128 stands for zero in the data rows.
Some points, one per row:
[ 81 130 176 164 175 174 109  72 114 141  81 148 130 149  83 174 169  98
 108 139  88 164 126 153 176  99  92]
[ 93 136 175 138 174 168 134  74 112 124 100 129 148 162  68 189 191  81
  69 134 117 143 141 178 190  80 105]
[108 120 180 117 178 155 137  80 116  98 104 121 150 188  77 190 159  84
  94 118 118 133 146 166 194  82 119]
[ 96 110 194 140 173 178 109  83 107 112  72 125 123 177  86 187 151 102
  91 116  84 172 127 129 173  90  87]
[102 113 174 125 183 149 148  84  89  86  86 126 143 189  72 178 160  86
  85 107  91 138 136 155 179  92 106]
[106 115 171 136 169 151 128  90  94  95  86 143 145 182  78 178 146  94
  99 102  82 150 133 147 172 112 101]
[ 91 135 173 165 156 159 103  91 102 129  79 171 149 147  89 162 160 110
 117 106  77 168 120 151 158 114  81]
[106 107 126  83 159  94 159 119  98 106 159 121 154 143 118 113 167 109
 192 150 134  77 125 159 139 101 162]
[ 99 121 154 119 150  70 115 134  93 133 149 115 154 133 125 103 164 140
 180 176 119 120  95 149 125 135 133]
[120 106  96 106 136 111 140 145  96 101 138 113 151 114 113 107 157 127
 138 123 111  86 128 133 110 124 149]
[118 147 152 150 117  98  80 137 166 159 143 168 154  96 151  99 148 147
 148 135 153 142 107 149 114 158 105]
[132 137 142 170  95 148  94 147 148 153  92 153 124  96 143 106 104 153
 110  95 121 165 108 123  90 151  83]
[152 168  84 156  96 118 146 135 171 142 152 145 132 105 124 124  99 123
  60  87 174  90 154 160 137 150 119]
[183 119 132 169  93 179 102 155 158 128 113 141  98 117 155 127  57 169
 132  95 119 150 132  92  86 176 110]
[161  88  88 102 117 127 154 196 105 100 129  69  99 118 152 117 100 157
 155 139 111 133 126  81  83 156 182]
[195  80 107 119 108 202 172 144 105  93 118 129 100 154 145 125 101 153
  87 122 128  96 175  86  77 128 147]
[181 106 142 131 109 208 156 124 104 115  89 150 120 143 135 141 114 135
  81 111 119 105 140  97  89 104 117]
[121 162 107 153 100 126  85 126 140 197 122 116  99  95 135 132  91 116
 120 143 150 176  65 122 120 173  96]
[130 159 109  98  92  81 117 171 108 109 134  57 155  97 106 181  99  89
 132 108 122 149  75 143 110 178 137]
[136 155  95  94 101  86 130 173 125  93 121  77 165  83 111 142  99  80
 119  83 132 102 121 128 108 147 163]
[120 183 105 125 113  60 116 140 124 155 162  77 137 108 124 128 106 116
 144 118 134 124  79 134 127 180 111]
[136 178 149 136  99  93  78 112 151 127 154 189 196 128 114 154  99  90
 125  79 167 113 116 173 161 158 109]
[127 102 120  71 157 123 173 108  89  84 120 132 134 153 108 104 135  99
 164 118 109  88 133 101 137  82 157]
[ 96 150 169 129 175 136 118  67 106 115  97 143 151 160  77 175 144  64
 112 129  95 138 117 151 204 100 134]
[129  82 131  64 187 139 193 101  72  91 112 105 101 167 130 108 135 115
 151 165 128  95 129  79 126  57 160]
[107  53 138  92 189 129 174 109  52  95 109  80  83 189 125 121 138 140
 139 177  96 140 116  86 124  86 134]
[ 72  84 183 152 172 131 107  97  79 118  82 123 100 165 109 139 147 138
 113 139  66 202  86 105 140 113  97]
[125  74 127  99 154  86 147 134  78 113 157 108 115 164 150  88 127 156
 191 181 109 106 126 109 132 123 173]
[137 129 141 140 130 147 135 124 116  97 103 144 149 165  97 157 121 113
  80  67 106 124 142 139 149 146  87]
[ 90 136 193 149 170 181 115  77 107 134  78 140 145 154  76 196 188  98
  81 122 102 173 126 170 165  80  76]
[ 66 116 179 157 172 135 106  93  76 132  79 140 124 146 100 147 177 123
 113 144  71 203  82 135 141 103  84]
[162 131 126 136 118 142 147 135 120  90 113 134 149 162 104 150 108 119
  65  57 123  97 149 140 138 152  96]
14 more points follow, each with its number after it:
[140 139 139 156 104 147 100 169 165 145 101 140 115  84 156 102 104 168
 132 114 105 163  99 113  77 153 111] 0
[135 139 131 142  88 126 106 146 184 162 153 177 145  81 165 121 152 150
 152 166 170 155 118 154 108 118 116] 1
[126 121 138 117 103  98 140 153 148 150 175 130 128  91 176 100 184 177
 178 206 146 132 118 151  95 104 144] 2
[153 128 132 167  78 186 119 150 138 150  87 157 121  99 140 143  92 142
 101 108 129 170 112 127  83 150  84] 3
[125 156  87 140 120 104 122 157 148 166 155 109  76  72 168  85 135 191
 161 171 109 136 113 113  90 148 121] 4
[167 200 132 145  90  90  88 144 190 129 163 171 172  93 148 141  73 108
 131  82 175  92 124 146 126 164 118] 5
[135 131  98  83 121 103 149 143 110  83 124 125 164 111 109 113 134  88
 120  80 125  83 142 123 123 121 149] 6
[ 80 154 180 135 148 104  61  94 122 137 107 162 159 145 108 160 125 100
 158 134 122 171  81 140 162 131 105] 7
[117  58 131  75 195 131 184 110  73  95 130  88  93 188 139 109 121 132
 171 191 126 102 132  88 132  84 168] 8
[ 94 114 188 147 179 172 105  77 101 114  74 133 123 177  84 180 146 104
  97 113  77 176 123 130 167  97  85] 9
[116 131 150 121 140 117 124 108 135 103 126 161 168 179  95 159 121  90
 135  95 116 109 151 161 185 123 135] 10
[118 154 118 179 108 144  71 117 150 185 114 170 127  98 136 112 127 128
 113 103 127 131 130 132 125 179  90] 11
[137 155  74 127 124 103 135 162 144 161 167 102  77  74 169  84 140 191
 159 175 113 127 121 114  89 143 131] 12
[136 111  68 107 121 134 173 150 124 166 169  98  78  95 162  74 160 174
 158 185 137 119 136 106  93  95 155] 13
Which three of these numbered points are nearest to each point below, looking only along the 4 directions in which the first points spread most? Their numbers follow each, nearest first.
[ 82  90 177 136 183 129 112  98  98 130 104  92  97 175 120 148 145 139
 115 167 106 182  96 112 142  96 105] > 9 7 10
[103 124 135 131 167 127 146  94 114 105 105 133 139 181  80 146 136  85
 101 111 101 113 149 153 181 108 125] > 10 9 6
[143 118  93 158 102 158 100 130 158 190 135 145  63  99 176  86  92 192
 136 158 113 180 134  79 107 142 122] > 0 4 3
[123 127 135 131  92 125 113 138 179 169 153 169 137  86 166 115 166 159
 150 180 163 154 118 150 108 113 123] > 1 4 2
[119 113 151 139 132  86  98 145 132 140 148 124 123 130 149  91 122 176
 178 156 111 134 114 123 129 140 140] > 2 4 12
[ 82  87 160 138 177 106 110 107  92 127 114 118 109 168 125 122 118 142
 166 176  96 169  92 110 144 117 130] > 2 7 8
[156 132  90 170  93 171  88 129 172 178 131 157  66  92 173  94  77 175
 124 141 116 156 148  76 112 138 120] > 0 3 4
Here are 14 other points, each followed by its number:
[125 123  96 174  99 184 114 113 152 196  98 147 113 106 129 114 139 108
  89 136 129 126 150 136 128 150 115] 0
[144 156  87 173  90 154 108 127 173 176 131 168 108  85 144 122 103 132
  89 125 143 131 137 128 119 160 110] 1
[141 181 113  87 101  38 122 176 155 111 178  63 174  75 136 134 119  96
 157 119 173  78 118 151 113 171 172] 2
[121 171 144 153 118 112  88 103 131 146 115 162 159 129 103 141 107  85
 119  86 122 123 121 144 167 162 114] 3
[ 85 154 170 153 157 131  80  67 111 136  96 160 144 144  85 173 133  78
 144 125  85 165 103 146 193 133 114] 4
[124  84 131  62 192 140 194  99  69  90 110 106 102 170 131 107 136 111
 154 163 120  95 127  73 127  57 160] 5
[ 80 127 183 116 184 102 109  97  86 124  99 117 119 156 118 139 122 120
 146 169 111 163  77 109 148  97 127] 6
[ 96 138 139 153 154 122 131  89 117 126 111 155 159 144  84 141 151  84
  94 113 107 114 142 169 174 124 121] 7
[147 107  96 102 119 137 163 157 123 100 134 115 142 108 131  92 150 139
 159  98 130  67 159 123  95 124 151] 8
[156 170  79 153  90 123 148 138 174 142 156 143 130  99 123 124  96 125
  60  93 178  96 150 156 133 146 122] 9
[137 126  69 121 121 123 165 148 125 166 170 103  72  93 164  80 155 182
 157 186 130 123 130 110  92 115 144] 10
[118  96 169 171  93 192 132 127 107 156  75 137 115 112 136 134 169 148
  91 121  97 204 112 126  74 106  73] 11
[129 189 111  74  86  48 131 179 156 114 192  55 176  77 130 175 126  80
 165 149 185 118 101 168 117 182 171] 12
[117 150 110 161 102 143  84 117 137 202 107 132 101 101 141 125  97 112
 123 131 142 171  78 114 122 169  97] 13
Which three of these numbered points are nearest to each point below, looking only along the 4 directions in which the first points spread most? Their numbers follow each, nearest first.
[181 122  75 154  99 169 131 132 167 147 147 153  73 110 158  95  73 167
 105 136 133 114 186  79 115 117 144] > 1 0 8
[179 136  78 129 110 150 170 124 153 147 147 163  81 107 150  77  99 156
  84 149 150  83 165  85 113  84 163] > 8 10 0
[159 108 121 105 109  96 139 174 145 131 191 116 104 110 188 101 141 197
 194 204 147 135 132 105  91 125 172] > 10 8 2
[151 136  80 132 117 105 139 164 142 151 167  80  61 100 168  91  96 195
 154 161 120 139 129  92 100 157 143] > 10 8 13
[116 144 144 171 109 153 109 124 124 137  86 164 150 121 114 142 127 130
  94  82 113 153 128 140 119 140  61] > 0 3 1
[161 106  96 114 118 113 134 193 122  94 131  69 108 111 159 109  92 172
 156 125 115 119 133  80  84 163 180] > 10 8 1
[106 120 114 175 123 129  75 127 132 185 106 125 104 122 146  93 106 144
 131 119 112 166 115  97 131 191 101] > 13 0 1
